In the rows, zero is written as 128.
One turn moves each row of this set onto another row. After a few examples, where does it send each row asked below?
z227: [104 159 122  97 139 140 138 111  99 127 122 125 161 150 139 117 112 115
 126 138]
z26: [ 93 135 116 121 140 106 120 122 119 124 134 140 160 171 135 154 118  73
 162 135]
z802: [ 89 116 116 126 152 117 130  90  95 134 138 129 180 158 145 135 116  86
 145 136]
z100: [103 115 138 167 104 136 140 157 132 132 166 117 184 117 157 146 131 119
 141 145]
z318: [102 118 135 164 103 135 140 164 133 132 170 113 187 126 155 146 135 111
 146 133]
z638: [ 99 166 132  98 138 133 146 127 110 120 117 133 150 157 126 138 121 103
 150 148]
z233: [106 130 125 102 125  91 132 124  79 115 126 129 143 152 145 127 116 105
 137 130]
z714: [104 118 137 168 110 130 140 153 138 137 167 111 187 120 152 151 129 119
 141 142]
z783: [104 136 137  98 114  94 124 128  93 102 119 136 145 155 151 130 122 107
 139 134]
z125: [ 98 125 138 105 128  94 144 120  75 110 121 133 145 150 140 135 125 103
 149 141]
z229: [ 95 163 135  90 134 122 120 108 125 123 126 122 172 160 152 129 121 108
 129 130]
z272: [ 87 124 155 136 134 143 153 116  83 116 134 116 133 147 138 165 141 105
 111 134]
z673: [ 94 130 135 130 135 125 132 121  93 131 147 106 130 154 145 162 130  99
  97 110]
z386: [102 114 131 166 106 137 142 159 125 136 171 111 189 124 155 142 132 113
 142 131]
z135: [105 118 136 169 110 132 143 155 136 137 166 112 185 120 148 151 130 118
 144 144]
z298: [ 92 128 144 127 129 130 125 112  97 124 144 107 141 152 157 156 134 106
  89 111]
z83: [ 82 134 163 125 124 126 129 124 114 109 137 117 137 159 150 177 148  97
 112 124]
z598: [ 89 146 134 101 155 125 150  94  95 137 131 117 172 152 137 132 124 104
 141 140]
z637: [103 114 136 168 108 133 145 160 129 135 167 116 181 118 153 150 129 115
 146 145]
z950: [105 115 130 168 108 132 141 160 128 139 169 114 181 118 154 146 126 117
 140 141]
z490: [ 96 122 140 101 125  89 128 106  82 111 126 126 161 151 158 128 124 109
 134 131]
z501: [101 115 136 167 108 128 139 158 134 136 170 114 184 120 157 152 130 114
 144 142]
z49: [105 118 134 165 104 131 135 163 135 134 167 116 181 120 158 148 128 116
 141 141]
z454: [100 148 140 102 116 126 154 107 113 118 119 156 155 138 120 158 124  92
 126 116]
z410: [ 94 130 152 133 124 153 143 121  87 107 128 121 131 146 143 155 137 113
 101 133]
z900: [101 115 136 166 104 141 146 161 126 131 167 114 188 122 153 144 135 114
 147 137]
z98: [102 113 135 167 109 132 140 154 130 138 169 113 186 117 159 146 128 117
 139 142]
z704: [ 95 138 127 114 121 122  98 112 132 105 123 144 177 167 159 134 119  93
 139 136]
z723: [107 121 133 168 108 132 139 158 137 137 166 112 184 120 150 149 127 119
 140 142]
z39: [102 115 136 166 104 141 146 161 126 130 167 114 187 123 152 143 135 115
 147 137]
z647: [ 93 161 126  94 148 110 136 117 116 138 134 119 159 163 134 144 121  93
 147 130]
z411: [101 118 135 164 103 135 140 163 132 132 170 113 188 126 155 146 135 111
 146 132]
z66: [100 146 137  98 116 119 140  98 119 123 125 149 165 139 134 152 122  94
 113 103]
z609: [107 120 136 168 106 135 140 157 138 134 164 114 186 119 150 149 128 121
 140 144]
z322: [ 99 146 134 101 123 113 148 101 115 130 129 147 160 140 126 159 122  87
 121 104]
z792: [ 86 154 153  95 139 132 141 102 115 114 118 128 174 156 143 138 134 107
 146 150]
z130: [100 126 144 102 117 103 132 115  82  99 116 135 154 148 153 123 125 115
 135 142]
z310: [106 117 136 169 108 134 142 152 135 135 166 111 188 119 152 147 129 121
 139 143]
z558: [ 93 126 145 101 125  83 132 116  90 109 125 129 153 156 149 142 131 100
 149 136]
z536: [110 132 101 123 131 136 115 112 100 121 127 139 166 156 146 116 100 101
 126 132]
z432: [103 115 131 165 106 138 142 159 126 136 171 111 189 122 155 141 132 114
 142 131]
z702: [105 143 132 104 119 130 153  97 103 124 122 150 161 133 125 144 117  99
 113 111]
z772: [ 95 143 149 101 117 126 152  96 115 116 119 154 166 137 128 157 130  94
 124 117]
z422: [ 97 137 138 105 126 125 158  89 101 128 125 147 165 134 125 151 124  95
 119 111]
z721: [ 92 142 152 125 119 131 129 138 112 108 134 121 124 159 143 174 140  98
 110 123]
z803: [ 86 120 142 125 134 137 130  95 106 103 117 146 183 156 147 136 129  97
 152 159]
z407: [104 135 115 128 132 141 137 127  99 110 117 152 152 158 126 135 112  91
 158 156]
z682: [107 119 132 170 111 133 143 156 134 139 166 112 184 119 148 150 126 119
 141 142]

z318 moves to z386
z673 moves to z272
And these:
z98 moves to z100
z723 moves to z682
z322 moves to z422
z536 moves to z407
z490 moves to z130
z227 moves to z638

One turn moves each row of this set onto another row. After a few examples, where does it send each row asked below?
z238: [148 126 117 124 144 133 147 130 149 111 125 147 109 124 128 150 134  88
 116 103 133 159]
z889: [130 135 138 142 147 124  95 140 135 135  91 126 129 117 102 149 159 157
 141 132 102 135]
z344: [132 121 138 132 153 153  78 119 139 139 134 115 128 111 117 162 147 137
 135 160 108 128]
z338: [125 138 144 133 134 127  90 122 164 102 126 119 151 101  79 158 145 147
 135 132 131 126]
z664: [146 127 138 112 133 144  68 112 142 135 136 116 129 113 110 170 155 141
 128 143 123 139]
z102: [130  90 150 142  93 136 121 157 144  98 121 118 147 113 114 154 157  93
 112 124  92 134]
z514: [133 148 145 126 141 118  86 127 126 125  92 140 130 120 114 148 167 147
 138 137 113 145]
z656: [139 112  99 148  89 119 137 148 119  92 123 116 120 103 106 160 158 102
 136 135 129 139]
z505: [128 106 135 112 127 156 150 117 148 119 131 133 126 115 113 152 154  88
 115 102  99 170]
z146: [125 141 145 129 133 133  97 121 162 103 122 118 154 106  79 156 144 151
 132 131 127 127]
z370: [127  88 148 133  99 140 130 147 150  97 116 118 136 117 112 152 147  83
 110 114  92 149]
z703: [141 122 142 114 133 141  64 113 140 133 137 118 126 107 112 168 161 138
 136 144 120 140]
z324: [153 132 115 129 144 132 147 125 150 123 130 158 124 123 124 156 147  96
 107 103 130 151]
z952: [118 154 148 131 141 137 101 116 149  94 120 125 156 112  97 150 142 143
 132 155 128 127]
z670: [141 128 139 128 145 136 121 163 151  91 149 144 121 118 146 129 130 107
 136 112 137 148]
z54: [137 102 113 145 100 127 143 150 126  94 107 101 114 113 115 167 149  90
 130 133 111 140]
z697: [135 121 135 124 139 138 129 161 147  82 139 128 109 118 144 131 124  98
 141 114 134 156]
z136: [140 127 105 142 140 137 151 123 146 121 132 162 125 118 116 143 138  94
 108 114 129 149]
z555: [127 125 120 124 131 151 141 156 120  92 152 106 111 103 135 144 156 119
 169 133 123 154]
z208: [118 106 133 123 117 158 145 117 132 125 134 147 137 110 114 139 169  94
 118 118  90 166]
z133: [127 106 140 116 121 159 146 118 144 126 137 135 141 110 108 155 171  98
 115 106  89 161]
z178: [138 124 135 130 146 154  80 119 139 137 133 110 129 115 117 166 143 140
 131 162 112 127]
z22: [117 149 150 137 142 134  97 113 153  95 122 129 156 109  99 153 142 135
 130 158 127 124]
z944: [124 114 111 129 122 148 137 156 120 100 151 116 107  98 123 132 155 121
 168 122 122 160]
z72: [125 113 119 125 122 148 145 151 123  88 137  97 103 106 131 149 146 103
 161 133 119 157]
z796: [128 135 134 146 152 120  97 136 137 135  94 128 128 111  99 152 161 154
 146 130 105 135]
z684: [128 148 144 131 141 114  90 121 126 123  92 141 131 115 111 152 173 142
 142 139 113 144]
z223: [128  89 142 139  83 136 111 148 136  97 131 131 141 111 118 144 155  87
 110 130 101 142]
z769: [143 113 106 150 101 124 141 155 118  96 117 103 120 109 117 171 158 102
 138 141 119 130]
z528: [137 112 127 139 139 141 118 164 151 102 156 146 117 113 137 122 122 106
 133 115 133 147]

z324 moves to z133
z656 moves to z944
And these:
z889 moves to z178
z72 moves to z697
z22 moves to z684

